In the data rows, the value 128 means zero.
Here are some points, each followed by its number:
[144  96 103 127 147 113 122 137 168 124 112  99 146 147  89 134 129 138
 159 110 125 129 144 142 106 129 161 160 122 160 113 123  97 164 154 153
 184 163 112 115 131 119  87 115 111 119 164 104 143 157 142 111 122 156
 133 148 149] 0
[156 157 128 116  99 159 118 176 152 161 138 215 128 128 147 132 110 147
 126 116 169 165 108 132 179 128 110 116  96 149 144 112 164 143 125 117
 103 125  97 148 148  80 122 110 127 118  90 131 121  94 137  94 138 118
 155 134 142] 1
[123 130 125  90 127 116 128  91 134 141 134 123 110 137  95 106  77  86
 152 129 133 161 110 114 122 136 164 130 148 143  88 105 112 137  96 135
 143 108  87 167 135  87 118 116  97  97 112 144 108  97  87  86 120 104
  91 117 119] 2
[142 101 104 136 165 137 110 120 156 136 124  86 158 185  99 148 141 153
 143  98 126 108 147 116  94 119 106 159 148 148 142 157  88 166 149 153
 120 168 117 131 140 135  82 147 173 146 171  96 101 185 147 119  79 153
 175 163 134] 3
[103 133 141 113 141 137 133 125 124  95 115 118 104  97 145 140 147 119
  84 150 135 101 115  98 141 140 146 117 138 103 131 125 131  83 108 105
 171 122 129 195 148 140 133 121 117 108 128 118 134 123 146  86 107 146
 132 111 133] 4
[119  97  91  91 129 120 119 167 120 166 107  89 116 149 123  99 115 119
 133  81 124 153 109 148 153 126 114 130 143 126 100 106 163 165 115 116
 117 119 111  99 121 133 169 109 134 129 106 183 109 119 118  98 144  84
 111 124 101] 5
[131 136  84 105 124 143 104 161 159 158 119 151 125 141 132 104 115 116
 127 131 155 152 107 140 160 126 121 118 131 132 107 105 145 157 115 113
 123 104 120 140 113 143 122 106 146 119  94 147 145 110 111 157 164 121
 105 140  82] 6
[131 142 142 112 132 105 117 124  58 151 130 131 109 138 100 114  90 107
 115 119 140 149  85 103 150 104 147  86 122 120 110 116 128 130  92  96
 142  85 120 140 129 121  95 126 126 119  96 111 124 103  95 135 166 130
 129 148  90] 7
[143 124 127 155 115 134 135 139 122 128 121 128 134 111 146 105 131 163
 117 155 136 136 131 147 116  87 152 120 160 133 163 127 156 113 136 135
 135 125 117 120 132  89  96  93  90 128 112 118 103 105 131 112 132 120
 120 103 163] 8
[111 145 113 136 112  71 144 130 114 132 173  95 103 106 123 109  94 103
 120 109 147 161 143  98 121 150 163 134  96 125 123 100 104 134 139 132
 162 115 163 138 122 161 118 147  99 155 145 143 146 129  91 141 124 133
 112 107 136] 9
[121 156 120 160 120 126 108 125 132 115 151 135  99  98 130 134 129 115
 108 150 125 121 139 105 125 123 134 116 115 118 134 106 119  98 111  93
  99 124 139 145 106 140 124 142 114 118 126 106 142 132  97 119 113 125
 124 120 127] 10
[108 125 181 126 112 126 160 150 152 103 169 153 137 119 113 165 145 137
 105 148 135 123 144 161 159 164 135 117  63 119 140 154 136 136 147 139
 140 134 167 142 153 142 142 129 133 157 136 153 132 126 166 162 157 177
 170 115 151] 11
[127 133 122 116  70 151 150 161 117 150 115 134 111 131 133 125 124 122
 114 102  81 151  94 101 164 136 105  98 152 144 125 119 152 138 115 118
 121 123  96 119 121 125 147 108 160 134  99 143 146 119 140 106 156 137
 147 139 112] 12
[ 66 106  86 147 177 101 109  61 111  98 102 121  72  95 141 106 129 110
  88 106 147  78 136  93  90  89 114 100 134  67 120  99 123  60  78  62
 138  98 127 146 139 125  91 109  95  81 117  90 162 109  94  80  74 106
  78  89 107] 13
[189 149 109 130  94 118 139 133  95 160 132 126 172 156 115 182 158 146
 166 142 103 121 144 128  88 122 100 188 119 156 143 177  99 165 143 183
  98 182 151  92 119 153 179 172 178 167 140 135 137 170 138 124  94 112
 162 183 129] 14
[148 138 110 137 151 136 151 105 141 133  98 111 155 146 176 116 160 134
 121 114 128  84 135 107  85  63 123 141 135  89 170 150 127  95  92 126
 154 114 141 130 165 120 129 134 120 125 111  95 161 136 139 155 103 148
 122 124 107] 15
Which three points above are nearest to each new point? Their numbers follow each, nearest first.
[110 133 116  92 162 119 142 100 120 135 101 196 104 111 154  84  89  86
 149 149 144 161 103  87 127 141 111 125 148 155  87  81  99 125 109 145
 140 113  74 132 137 102 138 123  89  96 122 159 100 103  94 151 126  96
 104  98 137] 2 6 7
[135 172 146  98 115 111 119 113 153 170 167 127 112 156 134 120  78  99
 165 138 128 172 115 112 136 144 129 117 130 134 104 116 110 154 121 134
  98 111 123 118 158 127 138 148 131 130 135 140 108 122  91 115 129  95
 125 133 111] 2 6 9
[170 138 118 148 164 135 126 142 137 132  96 153 153 120 184 111 141 148
 133 142 140 127 133 107 141  90 127 129 132 112 173 141 151 111 125 135
 116 106 128 136 117  88 138 123 117 141 105  97 103 113 138 124 106 122
 139 116 134] 8 15 10
[114 120 121 121 123 123 134 119 132 137 108 125 105 115 106 116 112 129
 127 132  82 148  88 121 150 122 103  98 128 141 104 115 138 121 110 112
 109 107  91 131 145  93 127  94 116 102  96 124 112  90 118 128 144 106
 119 125 126] 12 2 7
[147 109 167 140 130 133 152 105 125  92 150 133 178 116 142 159 145 123
 147 120  90 106 160 168 125 161 160 134 120  88 125 168 109 115 152 157
 145 130 167 135 122 132 176 172 145 157 141 131 157 138 152 107 140 129
 140 115 120] 11 10 4
[136 150 161 172 132 111 141 126 128 121 174 107 128  88  84 128 114 126
 147 109 108 155 173 126 126 167 110 130  99 137 123 125 117 129 175 140
 124 128 167 133 113 163 203 176 139 199 160 173 129 127 121 147 148 111
 134 105 138] 9 11 10
[103 104 108  96  94 111 174 118  88 141 107 111 109 133 114 103 113 108
 101 141 117 123  84 113 146 107 102  93 142 105 106 129 134 110  96  90
 128  83 127 129 148 141 118 113 145 132  76 123  86 106 103 179 155 119
 107 136  59] 7 6 12
[117 103 116  85 137  94 108 154 140 148 131 125 126 149 106 155 110 128
 103 149 129 135 113 122 124 132 144 132 153 129 115 132 128 161 119 124
  86 148 108 117  76 105 120 115 161 135 118 147 171 133 126 144  89 121
 152 159 121] 6 12 10
[150 152 120 166 128 112 134 106  89 129 137 139 133 143 116 146 128 143
 132 121  95 115 138 111  70 120  98 154 126 159 147 148  90 136 147 156
 128 176 126 122 145 148 131 179 185 172 160 130 144 161 114  99  94  99
 146 165 133] 14 3 10
[109 137 136 128 106 138 123 113 115  95 154 124 130 119 117 155 146 120
 108 134 160 100 153 135 146 157 150 118 137  93 137 137 116 107 116 106
 197 113 155 153 168 138 105 131 118 110 138  97 124 135 141 168 121 179
 135 107 128] 4 11 10
[119 144 146 147 102 117 134 142 109 119 155 137 113 118 129 158 146 126
 109 136 134 115 136 114 117 137  64 149 104 132 153 127 131 122 124 129
 116 148 149 228 146 161 139 143 131 137 137 135 158 151 126 147 119 152
 139 147 144] 10 4 11
[ 93  88 145 122 110  76 117 106 172  86 129 125  95  81 125 109 116  77
 106 148 139 128 125  94 105 124 136 126 127 108 124 101 102  98 100 121
 152 122 130 100 110 129 131 135  77 121 116 122  87 134 105  97 126 149
  94  88 141] 10 9 4
